128 stands for zero in the data rows.
Here are some points, each followed by its number:
[124 119 156  66 130 132  98 103 137 217  71 141] 0
[ 52 117 145 182 109 123 162 115  91  98 209  86] 1
[251 108 143  87 176 254  45 151 103  83   0 240] 2
[105 105 164 148 123 152 124 131 108  73 140 120] 3
[ 49 111 147  94 104  87 141 100 120 200 158  75] 4
[111 128 141 143 121 121 130 143 132 117 150 127] 5
[171 161  84 138 111  88 137 116 168 110 189 136] 6
[ 99  98  98 108 110 126 142  88 116 255 139  93] 7
[158 122 131 152 146 197 108 127  85  84  89 149] 8
[114 149 150  98 104  50 120 136 165 186 125 126] 9
[ 73 109 149 149 110 110 162  91 123 165 181  94] 10
[120 122 108 131 115 122 148  97 127 180 165 102] 11
[104 139 128 135 123 109 146 111 129 123 129 106] 12
[162 121 100  94 122 127 116  91 140 227 117 134] 13
[173 138 149 152 151 174  82 220 121  11  94 189] 14
[105 170  22 172  83   0 220  66 182 186 255  76] 15
[155 144 142  82 139 123  92 147 158 153  51 148] 16
[152 153 156 111 125 103  87 176 167 130  80 162] 17
[ 70 132 114 164 109  86 169  99 126 120 191  76] 18
[ 88 118 150 130 116 111 138 107 125 179 132  99] 19
[ 80 144 119 181 121 102 164 124 111  70 189  96] 20
[ 87 141 114 153  89  55 167 144 146 124 203  94] 21
[ 92 135 155 130 121  86 139 172 122 118 147 107] 22
[100 133 114  97 124  72 154 124 160 194 142  96] 23
[202 106 101  85 149 196  74 129 116 140  29 177] 24
[126 125 101 125 119 103 131 144 151 158 144 120] 25
[107 121 107 132 113 116 157  89 109 192 147  92] 26
[ 80 115 143 167 129 151 151 119  82 107 147  85] 27
[112 135 137 140 128 105 145 168 131  80 141 118] 28
[ 97 110 168 162 139 176 118 133  80  62  93  97] 29
[149 138  96  61 124  89 134 102 179 240 115 124] 30
[151 123 121 113 148 131  99 177 133 123 112 163] 31
[117 156  96  91  89  42 153 111 177 229 176 108] 32
[ 89 114 152 158 120 127 135 115 101 109 137 102] 33
[122 116 148 157 140 157 122 125 118  94 131 133] 34
[147 171 175 127 104 108  50 213 171  93  84 187] 35
[107 110 198  80 147 167  87 125 106 145   0 134] 36
[168 160 135 168 117  97 117 177 149  64 128 174] 37
[ 99 108 162 108 128 140 115 175 131 117 110 124] 38
[184 155 120 119 140 133 101 135 153 100  89 181] 39
[221 148 117 121 170 178  85 162 136  47  54 191] 40
[ 93 108 142 164 128 124 138 154 110  79 179 110] 41
[165 146 138 113 148 151 100 155 131  77  72 167] 42
[104 111 162 102 140 142 109 115 121 160  79 123] 43
[114 104 156 116 127 139 114 154 123 120 109 132] 44
[124 139 143  95 133 117 117 126 129 145  85 128] 45
[112 117 111 191  95  98 165 110  91 134 220  79] 46
[160 140 169 103 124 104  73 184 174 144  75 177] 47
[141 115 117 152 144 185 124 137  74  90  78 140] 48
[ 77 114 130 120 118 111 151 118 120 156 149  77] 49
[165 114 175 113 155 213  81 144 115  58  26 189] 50
[190 124 175 111 165 204  72 189 126  39  11 204] 51
[151 143 153 141 126 135 105 185 144  54 116 176] 52
[142 159 146  89 149 142 113 115 132 130  66 140] 53
[165 128 103 102 151 133 101 153 152 115 103 155] 54
[120  96 172  95 154 160  94 152 123 125  63 151] 55
[136 132 143 142 125 131 129 130 134 108 119 142] 56
[ 51 133 120 156 103  96 172 124 113 118 185  81] 57
[ 81 121  96  66 103  79 146  90 129 252 132  77] 58
[ 80 106 147 123 130 130 121 104  33 175  88  85] 59
[119 112 153 105 145 149 101 171 123 109  75 137] 60
[ 92 117 154 163 101 112 146 158 141 110 179 118] 61
[255 138  38 103 152 164 108 103 188 135 139 232] 62
[163 134 102 139 146 132 127 184 154  66 129 168] 63
[ 69 104 151 146 108 100 155 168 119 105 185  99] 64
[145  99 112 101 143 185 119 106 102 135  47 159] 65
[120 111 153 134 135 161 115 155 113  89 106 133] 66
[169 158 154 133 124 111  97 184 162  87  94 166] 67
[123 133 160 116 142 140 129 128 139 102  73 118] 68
[113 141 126 138 116 131 137 110 107 154 131  97] 69
[209 132  62 116 137 151 117 107 164 131 142 184] 70
[ 75 117 126 162 117 103 155 165 106  78 196  93] 71
[213 125  97  65 148 129  96 104 163 201 108 177] 72
[137 118  77 176 120 131 166  95 112 103 222 125] 73
[137 118 106 175 124 153 148 116 102  38 173 157] 74
[ 40  95 186 117 135 130 134 140 125 160 106  88] 75
[183 150 127 117 148 155 109 150 132  78  71 169] 76
[112 120 135 109  99 100 154  84 134 187 174  83] 77
[111 130  93 139 104 103 172  87 123 179 195  93] 78
[ 81 118 123 117 114  84 163  76 116 231 188  53] 79
[128 133 108 162 119 100 164 106 128 115 196 121] 80
[163 143  94  91 135 115 128 122 168 147  98 149] 81
[178 150 119 135 122 123 108 140 158 104 129 171] 82
[ 38 116 113 172  98  73 190  89  93 173 216  46] 83
[150 150  59 153 116  91 179 123 155  92 210 112] 84
[129 142 125 174 126 137 153 124 108  46 161 122] 85
[ 64 107 119 130 126 137 134 111  89 154  78  76] 86
[147 165 150 128 109  76 131 156 174 124 150 151] 87
[ 55  93 148 168 116 111 155 147 107  94 218  85] 88
[105 118 162 158 123 152 128 141 112  94 137 129] 89
[129 117 106 143 141 134 145 110 115 131 156 118] 90
[ 63 105 118 122  99  44 166  95  94 255 141  44] 91
[137 162  93 118  92  36 163 103 190 209 183 114] 92
[150 117  95  91 117 120 128  97 162 214 149 118] 93
[116 130 162 164 127 120 116 191 125  44 122 181] 94
[141 116 180 111 146 180  85 128 111 135  46 149] 95
[125 126 111 184 123 155 163 108 101  77 181 123] 96
[168 124 127 163 155 208 101 135  89  77  83 154] 97
[127 139 105 133 134 142 131 119 116 128 144 130] 98
[ 99 113 165 161 136 177 113 122  80  63  89 127] 99
[153 143 102 146 134 144 137 133 121  61 143 144] 100
[118 120 115 158 132 145 146 115  95 115 155 113] 101
[152 126 167  88 146 161  93 108 128 181  48 133] 102
[ 68 111 162 110  98 109 135  93 120 188 133  75] 103
[191 108 128  78 142 177  81  97 121 191  28 172] 104
[171 131  88 127 155 146 117 180 126  64 131 172] 105
[ 54 141 111 172 105 103 185  97 119 117 216  70] 106
[134 159 122 134  97  55 144 158 181 162 173 126] 107
[131 130 103 186 112 130 151 111 115  85 205 128] 108
[147 132 163  82 135 164  94 118 129 130  14 159] 109
[172 124 182  92 164 195  69 122 105 132  25 163] 110
[207 134 114 165 164 201  98 207 137   0  97 204] 111
[148 131 105 112 133 136 130 111 138 154 145 135] 112
[172 115 152 138 151 190 105 127 101 110  91 145] 113
[196 128 170  78 161 200  64 122 122 147  18 174] 114
[144 118 101 124 120 126 142  96 119 190 154 118] 115
[132 142  94 138 114  89 155 114 153 144 181 154] 116
[208 118 148  99 173 219  58 128 114  89  29 209] 117
[ 50 101 112 159  96  96 165  93  84 183 189  44] 118
[ 70 108 160 125 139 149 125 121 126 145 103 111] 119
[159 159  54 154 116  74 156 104 170 133 225 139] 120
[144 148 140  94 138 119 114 146 146 116  66 147] 121
[ 63 119  86 117  85  65 203  73 133 255 212  55] 122
[ 89 123 120 141 112 106 156 101 119 152 180  93] 123
[111 148 111 141 119  99 163 123 144 113 166 110] 124
[138 116 158 117 153 167  97 171 123  92  82 160] 125
[189 107 155  62 178 194  56 175 147 119   0 205] 126
[ 62 113 153 166 105  98 166 112 107 129 207  76] 127
[205 147 110  65 142 136  94 131 143 152  73 166] 128
[176 128 130 139 152 174  84 176 123  32  60 188] 129
[ 87 106 160 136 135 156 130 139 109 101  99 126] 130
[158 111 180 114 156 204  83 143 103  57  41 169] 131
[238 120 135  53 183 205  46 120 135 185   0 201] 132
[ 92 107 148 178 141 144 148 123  99  66 162 106] 133
[127 138 168 113 110 102 114 171 143 123 109 139] 134
[160 122 126 117 142 174 104 128 136 119  76 161] 135
[156 122 168 121 155 184  83 145 130 100  63 163] 136
[130 124 174 125 153 187  89 146 104  83  62 142] 137
[152 118 139 129 144 183 111 120 116  91 109 162] 138
[223 148 198  59 181 190  45 192 152  59   0 234] 139
[178 121 134 160 144 173 109 122 121  54 140 164] 140
[151 127  77 101 136 115 125 155 151 128 151 156] 141
[111 122 128 124 141 130 136 107  96 163  89 107] 142
[161 156 107 101 133  90 127 118 176 166 137 146] 143
[ 48  88 158 123 131 129 139 107  84 179  89  80] 144
[156 121 165 120 157 173  92 117 109 123  53 134] 145
[202 123 171 110 170 206  66 128 128  90  49 202] 146
[127 115 164  87 134 138  90 128 136 174  72 134] 147
[100 120 130 133 122 121 127 155 120 107 129 127] 148
[ 95 159 102 154 123  94 166 125 126  86 177 105] 149
[151 134 148 125 123 115 104 163 148 111 108 157] 150
[138 115 125 141 138 162 113 100 118 118  89 136] 151
[115 131 154 149 135 126 121 198 120  65 107 138] 152
[122 129 116 122 125 134 137  89 135 160 167 126] 153
[102 127 124 119 110 109 137  94 121 208 156  88] 154
[136 122 105 114 131 138 125  94 142 150 146 131] 155
[162 127 112 163 140 133 134 196 130  18 147 165] 156
[131 110 131 131 139 158 106 185 123  68 119 153] 157
[115 109  93 127 133 120 144  74 153 199 192 108] 158
[115 151 130 139 122 100 144 135 131 102 145 117] 159
[196 134  74 114 135 143 125 105 160 135 147 174] 160
[196 178 146 111 155 168  63 154 138  48  12 192] 161
[105 123 142 168 129 133 140 169 104  43 159 121] 162
[ 34 106 148 179 115 113 165 129 106  90 211  79] 163
[101  96 187 122 141 167 108 130 105 108 112 118] 164
[138 149 146  81 127 110 105 130 171 162  53 137] 165
[130 152 144 103 122  83 129 132 156 135 121 126] 166
[111 116 124 133 125 127 141 114 112 152 135 101] 167
[179 159 160 119 165 162  88 173 134  22  16 201] 168
[163 117 173  77 155 197  73 107 131 124   2 166] 169
[168 127 127 103 136 156 112 102 139 156 107 149] 170
[162 135 111 156 154 147 117 184 131  32 130 175] 171
[138 121 143 134 137 155 104 108 130  92  97 135] 172
[ 50 113 142 202 107 115 169 120  83  65 211  67] 173
[123 126 148 126 131 145 113 129 124 131 130 127] 174
[144 156 136 167 114 109 141 156 155  61 147 148] 175
[ 63 111 131 151 111 115 153 117 107 133 153  78] 176
[155 122 129 123 133 164 119 107 128 129 122 153] 177
[ 45 116  73 202 107  84 202 100  84 150 242  43] 178
[ 98 120 146 137 126 128 107 210 116  86 132 140] 179
[195 151  79  98 139 123 118 112 166 148 111 162] 180
[144 144 114 145 139 145 140 138 140  75 136 140] 181
[ 95 122 100 146 112  99 171  94 105 169 211  68] 182
[118  93 137 121 135 165 131 113  87 183  87  98] 183
[150 111 136 111 133 158 104 116 122 145  92 145] 184
[115 113 153 135 132 153 124 121 116 108 125 126] 185
[226 155  93 125 147 131 104 122 170  92 106 194] 186
[138 108 165 125 138 156 109 156 124  95 107 148] 187
[ 96 131  82 133 120  67 171 123 149 170 210  84] 188
[124 145 138 138 132 116 126 140 134  92 126 140] 189
[192 165 106 128 127 112 114 116 180 138 128 189] 190
[ 84 132 166 125  94  69 121 175 142 150 136 117] 191
[154 126  98 109 126 121 129 139 151 142 112 142] 192
[114 144  65 122 110  54 189  98 165 199 231  82] 193
[ 67 115 126 144 110 100 159  95  95 180 165  58] 194
[135 149 130 148 120 122 129 161 133  64 127 130] 195
[102 117 162 132 124 138 128 115 114 135 116 104] 196
[130 125 128 149 124 125 133 114 117 119 180 117] 197
[145 148  72 149 129 109 170 115 137  74 194 123] 198
[ 63 102 158 102 108  96 146 124 116 201 144  80] 199
[163 146  98 110 125  98 127 114 165 168 144 145] 200
[108 118 133 171 129 141 141 105 108 104 170  98] 201
[151 117 125 108 138 164 110 112 118 164  82 139] 202
[123  95 135 123 169 173  78 239 121  58  80 173] 203
[162 166  69 160 163  88 172 113 141  66 178 119] 204
[125 120 166 134 147 177 102 134 110 102  75 150] 205
[113 165  89 188  85  51 190 112 149 103 255 101] 206
[109 112 175 100 129 134 111 103 125 191  85 114] 207
[ 81 121  95 141 103  96 169  90 109 189 189  69] 208
[117 112 156 104 129 133 118 145 135 139 113 134] 209
[134 136 106 131 124 114 147 109 134 150 165 124] 210
[181 158 120  63 122  82 105 104 187 221 102 155] 211
[175 133  45 114 113  95 157  91 170 190 199 155] 212
[180 133 117 100 140 164  92 116 143 167  78 161] 213
[120 129 106 115 120 118 140  92 161 190 173 143] 214
[136 109 163 109 151 166  94 123 117 119  50 151] 215
[ 51 119 157 129 119  97 149 113 114 163 138  59] 216
[132 128 109 143 121 141 136 116 117 129 151 128] 217
[ 47 103  91 186 121 104 176 103  69 141 179  60] 218
[110 133 149 138 111 113 132 154 136 128 143 129] 219
[105 133 132 154 132 112 139 175 121  98 169 120] 220
[114 124 121 130 120 120 137 109 118 169 152 104] 221
[ 87 105 166 101 130 116 120 119 121 164 111 100] 222
[113 118 172 134 148 178 111 128  95  73 115 120] 223
[ 84 126 127 165 122 117 157 122 103  98 173 105] 224
[108 115 113 157 121 140 135 120  94 121 125  97] 225
[120 116 156 139 127 138 128 110 106 129 121 106] 226
[165 152  91 129 140 151 139 141 128  47 137 150] 227
[156 174  77 149 103  71 160 126 181 135 204 132] 228
[170 116 117 116 135 173 100 121 119 147  84 143] 229
New points follow, each followed by the number of its nearest point above by angle.
[131 109 161  71 136 152  98 129 140 181  58 130] 147
[104  99 160  94 138 150 102 140 131 147  48 123] 36
[147 125 106 196 144 181 135 138  85  39 149 136] 74
[123 144 114 138 119  94 158 144 143 105 161 116] 124
[225 130 115 109 157 184  56 186 154  45  62 213] 40
[ 83 111 118 163 124 135 150 102  75 162 122  69] 167
[124 142 112 116 115  96 148 126 141 170 147 122] 32
[114 117 111 109 117 137 134 103 128 183 124 105] 7
[123 160  63 165  97  53 174 106 147 130 255 110] 206
[140 114 125  76 124 127  99 102 130 219  75 115] 0
[148 115 106 178 134 178 138 130  99  60 170 136] 74
[ 81 126  55 136  91  49 186 123 159 175 248  72] 188
[167 108 125 136 144 173 114 111 114 120 122 156] 177
[165 141  97 133 139 138 131 139 144  82 141 155] 227
[117 144 138 119 110  63 128 136 150 164 149 117] 9
[150 122 166  79 154 157  94 106 111 170  59 140] 102
[201 126 115  75 160 172  80 167 143 121  57 185] 126
[128 123 122 119 114 130 138 100 122 198 115 104] 7
[130 142  68 143 124 101 166 119 138  44 193 131] 198
[135 124 148 130 130 159 112 102 112 104 109 139] 172
[ 62 120 132 178 112 116 168 104  96 112 219  86] 1
[103 126 152 110  99  98 122 165 123 127 122 119] 191
[ 91 127 157 118 108  77 120 174 143 138 147 110] 191
[114 103 186  90 142 172 103 112 127 166  61 108] 43
[149 118 117 122 144 158 108 109 110 172 109 119] 202
[ 90 114 162 113 114 113 127 138 125 160 137 113] 199
[ 83 115 154 142 128 126 136 111 103 127 133 111] 33
[140 156 132 153 117  96 148 147 141  93 157 132] 175
[105 119 116 150 110 135 148 107  94 159 141  91] 167
[113 165  88 169  98  45 180 113 143 102 255  97] 206
[ 49 120  89 140  88  65 195  71  98 245 235  32] 208
[122 141 105  82 105 101 131 123 165 185 123 123] 30
[233 162 104  79 136 134  79 131 198 151  63 213] 128
[226 128 101  63 142 142  96  85 173 213  85 165] 72
[138 114 133 121 146 155 103 118 116 157  74 132] 202
[118 116 158 146 142 167 110 118  95  67 137 121] 223
[111 120 122 167 124 142 146 118  89 117 155 107] 101
[123 123 113 134 128 153 129 119 108 144 111 124] 183
[199 154 105 143 128 127 107 144 158  68 126 188] 82
[145 139 145 129 133 156 114 109 102 131 118 123] 113
[ 84  86 172 108 142 146 119 204 104 104 131 109] 38
[253 132 190  70 182 212  36 191 150  57   0 235] 139
[135 133 122 130 117 116 140 107 150 143 167 129] 210
[ 95 139 157 140 106  95 133 146 140 118 156 126] 219
[159 151 106  83 120  98 122  98 183 205 116 153] 211
[135 156 136 162 117 109 136 143 138  74 156 146] 175
[147 156 128 142 130 120 122 162 133  67 129 147] 195
[117 109 148 153 140 154 126 119  84 101 112 107] 29
[134 116 120 124 130 148 130 107  97 136 106 130] 65
[133 139  87 140 113  92 138 149 157 123 179 120] 228
[118 118 146 122 125 143 124  93 110 169 116  92] 183
[110 122 143 124 127 143 122 126 121 134 118 124] 119
[123 140 136  87 137 119 120 123 132 151  74 121] 45
[115 124 172 157 140 152 112 145 104  84 132 124] 89
[ 59 162 119 151  66   0 181 168 129 178 255  72] 21
[101 130 158 113 106 100 122 142 148 134 137 125] 191
[ 87 152 121 119 100  87 158 123 137 137 132 110] 12
[156 143  94  49 110  97 131  98 165 226 106 146] 30
[ 74 124 126 169 119 117 161 116 109 100 178  98] 224
[190 121  87  57 146 128 100 174 199 172  68 171] 192
[121 107 102 169 130 147 149 112  94 121 156 114] 101
[150 162 158  88 152 165  88 104 129 173  68 145] 102
[ 89  89 179 113 118 144 123 101  96 131 114 115] 196
[118 114 130 129 133 115 123 194 129  99 140 125] 179
[151 152 137 120 123 119 118 163 145  98 110 156] 67
[102 153 153  99 113  72 141 113 171 172  99  99] 9
[130 118  92 203 134 194 142 128  86  49 123 140] 74
[151 120  91 147 119 139 148 105 117 132 165 117] 217
[121 145  98 124 120  90 162 112 144 159 167 107] 193
[183 116  26 115 110  85 161  66 188 210 222 129] 212
[ 85 143 118 182 112 100 163 114 114  83 191  90] 20
[162 120 116 134 134 157 127 119 124 109 132 140] 140
[142 122 130 115 132 152 125 109 120 156 105 139] 202
[153 123 136 134 144 174 111 119 114 109  93 139] 113
[118 124  97 129 107 109 152  92 131 218 174  97] 11
[189 146 132  34 157 135  90 117 168 190  13 168] 16
[ 57 144 112 216  96  86 196 113 103  43 255  63] 20
[ 52 167 127 162 100  31 195 139 136 114 240  55] 21
[133 122 110  96 115 107 127  97 149 211 140 119] 93
[149 117 117 109 127 144 120 111 125 153 115 144] 170
[138 105 161  77 151 171  74 100 132 185  39 155] 102
[234 156 183  73 148 165  37 194 175  83   0 230] 139
[125 137 167 120 105 110 109 180 148 121 105 148] 134
[ 97 141 122 204 143 163 150 126  77   0 151 135] 85
[ 98 126  99 135 102  88 159  72 132 196 212  84] 78
[ 50 111 145 136 132 108 143 117 109 149 111  73] 216
[224 168 113 157 131 127  89 173 201  71 132 217] 82
[186 164  67 151 124 102 147 123 152 101 181 159] 6
[158 132 124 164 144 165 125 118 124  77 153 143] 140
[114 127 149 134 137 142 129 109  95 138 119 102] 226
[ 71  87 148  73 135 131 122 146 124 180 106  85] 222
[212 129  82  66 125 144  95  92 174 211 101 174] 72
[175 131  45 118 115 101 154  77 180 193 187 140] 212
[127 124 164  70 143 122  98 169 154 164  42 143] 16
[129 143  99 178 129 102 140 142 127  50 168 133] 85
[159 129  71 111 130 116 133 143 152 139 162 159] 141
[110 109  85 120 100 105 165  80 132 231 178  90] 11
[120 152 106 125 113 102 138 132 131 115 131 132] 159
[ 85 131 155 116 102  72 133 176 148 150 142 114] 191
[167 145  99 102 117 104 113 106 173 175 137 151] 200
[130 118  81 161 118 123 171  97 114 128 204 114] 73
[139 116 119 123 130 140 123  98 129 170 121 120] 13
[ 98 131 109  95 109  63 151 130 154 199 154  81] 23
[ 94  97 178  88 136 132 120 159 114 165 105  94] 222
[164 133  95 134 143 142 120 156 138  88 135 166] 105
[129 150 132 116 123 113 133 127 132 117 127 128] 166
[132 121 107 147 128 135 138 119  94 113 141 121] 101
[ 83 106 162 132 109 138 126 114 106 145 123 102] 196
[123 121  88 180 121 124 160  92 102 119 219 105] 73
[107 106 193 153 140 180 116 174  86  52 102 139] 66
[ 63 167 124 198  52   1 200 157 163 141 255  78] 21
[ 87 122 150 120 129 133 132 134 121 131 112 109] 75
[148 146  94  88 128  85 142 105 168 205 125 125] 30
[114 106  84  98 143  91 131 156 164 182 157 107] 25
[ 87 116 108 120 109 100 155  85 130 197 183 100] 122
[137 144  99 152 126 124 149 137 129  74 162 127] 198
[160 126 112 112 130 139 112 148 146 122 105 156] 54
[130 129  80 160 124 129 157 112 118 129 196 116] 73
[ 78 117 101 167 101 112 179 116  58 140 162  76] 218
[ 69 116 136 171 129 130 145 123  86 100 152  83] 27
[108 122 124 134 135 119 131 175 174 103 129 128] 28
[111 115 104 113 119 124 145 100 121 190 121 112] 7
[120 114 139 113 127 169 129 108 103 129  79 142] 65
[131 108 160 131 137 156 108 146 119 106 108 146] 187
[ 91 116 145 155 131 140 140 116  84 119 139  96] 27
[105 131 148 132 107 109 136 156 134 131 151 120] 219
[201 165 123  97 128 129  87 138 179 132  96 189] 39
[112 112 147 122 138 145 107 134 104 134  44 116] 36
[189 167  93 118 126  96 133 119 171 114 147 165] 190
[105 117 176  94 146 145 106 117 127 155  77 124] 43
[106 104 137 126 129 156 130 144 118 112 122 123] 130
[152 152  81 137 142 138 130 139 138  66 139 157] 227
[143 166 145 130 106  77 117 165 164 129 135 148] 87
[144 124 115 165 141 195 105 142  73  80  70 139] 48
[117 113 121 136 118 127 137 108 114 154 133 105] 167
[ 65 161 122 160  81  23 197 108 145 142 223  73] 21
[144 142 125 108 132 116 108 132 142 144  80 147] 16
[148 121  94  98 114 109 141  80 123 235 146 104] 115
[ 57 126 150 186 115 108 159 179  87  72 177  73] 71
[152 114 143  93 132 135 103  84 132 209  85 121] 0
[ 97 162 136 146 115 109 147 138 126  69 126 121] 159
[139 165 123 169 123  98 130 154 144  65 178 141] 175
[144 120 191 135 140 167 109 123 115 106  88 147] 205
[120 116 144 159 145 168 119 133  99  65 128 146] 34
[100 120  93 149  96 131 165  74 124 165 206 100] 78
[ 78 125 100 140 104  69 170 135 137 160 213  75] 188
[119 119  88 174 112 129 166 103 116 119 211 102] 73
[129 160 115 121 118  86 126 148 147 105 133 131] 87
[ 43 116  85 194  88  89 186 113  66 141 170  46] 218
[110 137 153 116 104  92 116 148 143 146 127 119] 191
[ 65 104 152  98 117 111 145 118 128 194 135  81] 199
[140 143 141 114 118 112 109 154 147 123 104 148] 17
[123  99 189  88 148 161  83 119 117 160  29 141] 36
[ 86 142 124 184 111  79 163 123 111  74 189 103] 20
[222 157 178  72 142 155  39 184 177 105   0 234] 139
[114 102 162 101 131 131 111 107 107 184  86 101] 207
[ 90 103 190  70 138 142  90 179 133 166  71 116] 209
[132 152 117 134 105  67 152 135 160 146 177 118] 107
[161 121 135  66 140 139  90  92 124 248  54 128] 0
[ 93 145 138 129 135 122 132 119 120 115 118 113] 12
[165 150 126  86 116  99 105 133 162 180 102 155] 211
[ 65  99 173 147 135 130 138 127 107 116 144  96] 33
[184 149 131  80 140 137  73 162 170 145  38 191] 16
[146 144 153 118 108  82 108 188 173 135 133 161] 87
[173 141 134  86 131 127  81 162 152 135  58 178] 16
[131 156 136 134 103  79 123 158 152 119 149 137] 87
[ 75 165  21 143  87  14 222  80 162 173 255  61] 15
[100 119 107 173 134 160 135 116  65 102  83 108] 225
[108 118 132 113 115 104 135  78 121 246 152  73] 154
[100 120 157 141 108  85 128 139 147 155 134 108] 191
[204  82 120  69 162 206  68 138  85 145   0 192] 24
[104 141 159 125 108  95 115 156 149 134 132 123] 191
[178 170 100 133 118 105 118 134 177  70 155 172] 82
[ 67 103 159  92 123 104 121 111 129 182  82  87] 222
[254 172 202  56 176 205  31 203 155  42   0 238] 139
[157 147 115 134 112 112 128 138 150 108 142 154] 82
[179 134 142 155 143 173  74 226 128   0  74 195] 14
[157 136 139 131 148 158 116 149 134  64  62 166] 168
[ 71 110 120 167 119  98 153 165 112  84 200  87] 71
[ 95 130 115 162 119 111 164 158 106  87 179 111] 71
[117 131 146 143 120 102 136 173 130  99 141 128] 28
[100 157 146 161 106 114 165 182 145  35 190 118] 28
[191 121 159  72 161 204  61 134 135 133   8 179] 114
[154 135 130 145 137 160 119 124 115  94 130 143] 140
[128  99 175 104 143 151 103 182 119  82  97 143] 187
[205 153 118 109 130 142  85 144 164  93  85 197] 39
[162 152 151  99 147 130 112 152 147 112  57 161] 121
[114 123 139 138 135 146 135 121  62 116 128 108] 27
[251 122 120  36 178 228  28 104 134 180   0 219] 132
[133 111 141 118 142 160 106 125 123 121  94 140] 215
[119 125 135 126 128 123 118 175 126  95 132 135] 179
[135 117 131  86 143 123  99 176 164 148  64 143] 16
[146 125 127 157 131 147 132 113 105 109 135 127] 96
[127 140 124 118 130 118 140 124 132 113 123 126] 159
[176 143 101  80 114 101 115 106 178 210 121 153] 211
[ 92 108  81 190 118 107 160 183 106  61 242 105] 71
[115 110 100 170 129 150 147 109 107 112 154 126] 101
[131 153 103 118 106  76 143 109 167 177 172 106] 92
[111 158  93 179  92  54 183 125 165 105 255 103] 206
[ 58 118 120 186 125 105 176 180 109  70 210  95] 71
[168 160 111 119 103  38 162 103 201 177 202 133] 92
[ 86 109 165 133 132 140 125 112 103 137 104  94] 196
[125 135 125 127 136 129 155 148 137 103 134 130] 28
[ 76 115 179  90 123 114 115 125 115 180  91 113] 222
[124 115  98  69 108  95 123 163 165 202 113 132] 30
[144 134 130  64 144 113  92 197 142 162  69 138] 16
[ 77 111 153 164 118 135 143 133 100  87 141 102] 33
[159 154  74 169 125 113 136 134 147  73 196 155] 198
[140 153  75  78 122  64 145  92 163 232 138 119] 30
[142 143 112  98 117 131 130  99 134 200 120 114] 13
[123 124 140 112 120 118 139  91 142 175 169 107] 77
[140 139 137 112 121  88 124 142 143 139 114 129] 166
[133 127 101 113 122 109 136 144 148 155 146 129] 25
[146 116 158 126 149 171  96 187 130  92  75 168] 125
[153 121 143  99 151 154  92 174 137 118  63 160] 126
[104 154 145 148 102  76 145 156 143 114 183 119] 21
[ 72  97 157 109 123  88 129 191 138 167 128 142] 191
[184 140 121 117 147 136  94 149 155 100  62 181] 39
[135 115  98 176 134 173 129 130  92  61 131 138] 74
[203 122 130  84 172 170  72 175 155 105  22 193] 126
[103 136 129 167 121 144 138 145 109  63 156 116] 162
[119 135 155 143 129 130 116 192 125  62 117 140] 152
[ 72 115 157 124 116 107 139  84 128 199 144  89] 19
[173 159  94 165 117  92 134 161 171  77 206 157] 6
[120 138  90 113 115  85 164 104 155 170 176 103] 193
[165 115 117 145 139 168 121 109 126  86 162 154] 140
[ 60 113 103 191 120 118 159 116  82 140 167  60] 218
[152 114  89 155 106 142 152 105  78 162 155 110] 217
[132 137 138 128 137 128 123 174 126  86 115 135] 152
[129 156 129 167 112 100 131 157 153  59 175 143] 175
[ 62 125 124 152 109 100 175  98 120 158 220  76] 123
[102 123 146 150 129 143 138 126 116 110 148 123] 133
[138 108 151 100 137 154  97 108 105 167  82 128] 102
[ 94 117 159 132 132 151 123 127 116 105 115 121] 130
[129 126 111 159 144 132 130 184 107  44 155 145] 156
[188 113 115 168 154 183 123 109 122  73 156 172] 140
[ 94 114 144 154 119 139 146 114  97 108 175 111] 1
[152 130 108  89 132 114 115 177 159 158 105 145] 192
[ 86 115 162 134 140 149 113 135 110  97  99 123] 130
[100 125 146 172 125 137 145 184 116  20 178 131] 162
[ 94 144 151  99 123  89 151 114 143 173 122 106] 23
[148 157  62 171 120 106 195 121 139  35 220 133] 198
[100  95 171 128 129 155 122 124  89 145 108  95] 196
[178 115 157  60 159 171  72 180 146 130  23 180] 126
[ 94 120 152 126 116  92 149 153 126 115 136 109] 22
[147 128  89 155 129 149 141 104  91 129 150 122] 217
[137 102 119 157 146 191 122 126  88  94  82 138] 48
[111 106 139  96 124 126 127  94 115 210  80  98] 207
[127 144  74 113 117  69 170  95 167 185 182  98] 193
[153 123 117  83 114 136 119  87 150 239 107 109] 13
[ 71 115 148 145 116  98 157 124 124 138 196  89] 127
[141 144 147 110 136 121 108 150 138 112  73 140] 121
[177 157 116  94 124  90 116 126 160 146 129 147] 143
[122 107 103 151 131 149 140 129  92 118 125 116] 225
[100 110 118 134 132 159 137 118  91 119  81 110] 86
[117 138 145 140 134 114 121 177 136  82 122 137] 152
[181 127 147 148 143 165 112 216 119  12  76 195] 14
[146 150 122 129 122 112 122 170 144  88 141 147] 37
[108 114 104 173 128 153 158 102  81 127 156  99] 101
[133 126 167 125 131 140 128 105 115 147 124 112] 226
[ 67 117  88 137  92  79 180  73 110 218 208  44] 208
[130 119 127 126 129 137 127 108 125 151 128 118] 7
[143 118 132  72 132 121 109  94 122 252  55 118] 0
[121 159 107 139 125  75 149 146 140 104 160 122] 159
[152 164  73 127 107  55 160  89 182 175 199 123] 92
[161 155 141  73 138 118  95 145 156 146  49 156] 16
[ 37 130 142 129 128  80 151 106 110 164 133  71] 216
[128 127 101 166 124 142 142 114 106  84 198 121] 108
[111 159 121 140 118  94 147 145 144 101 147 120] 159
[171 129  89 132 144 146 129 172 132  61 142 159] 105
[207 125 107 164 171 194  93 200 117   0 112 203] 111
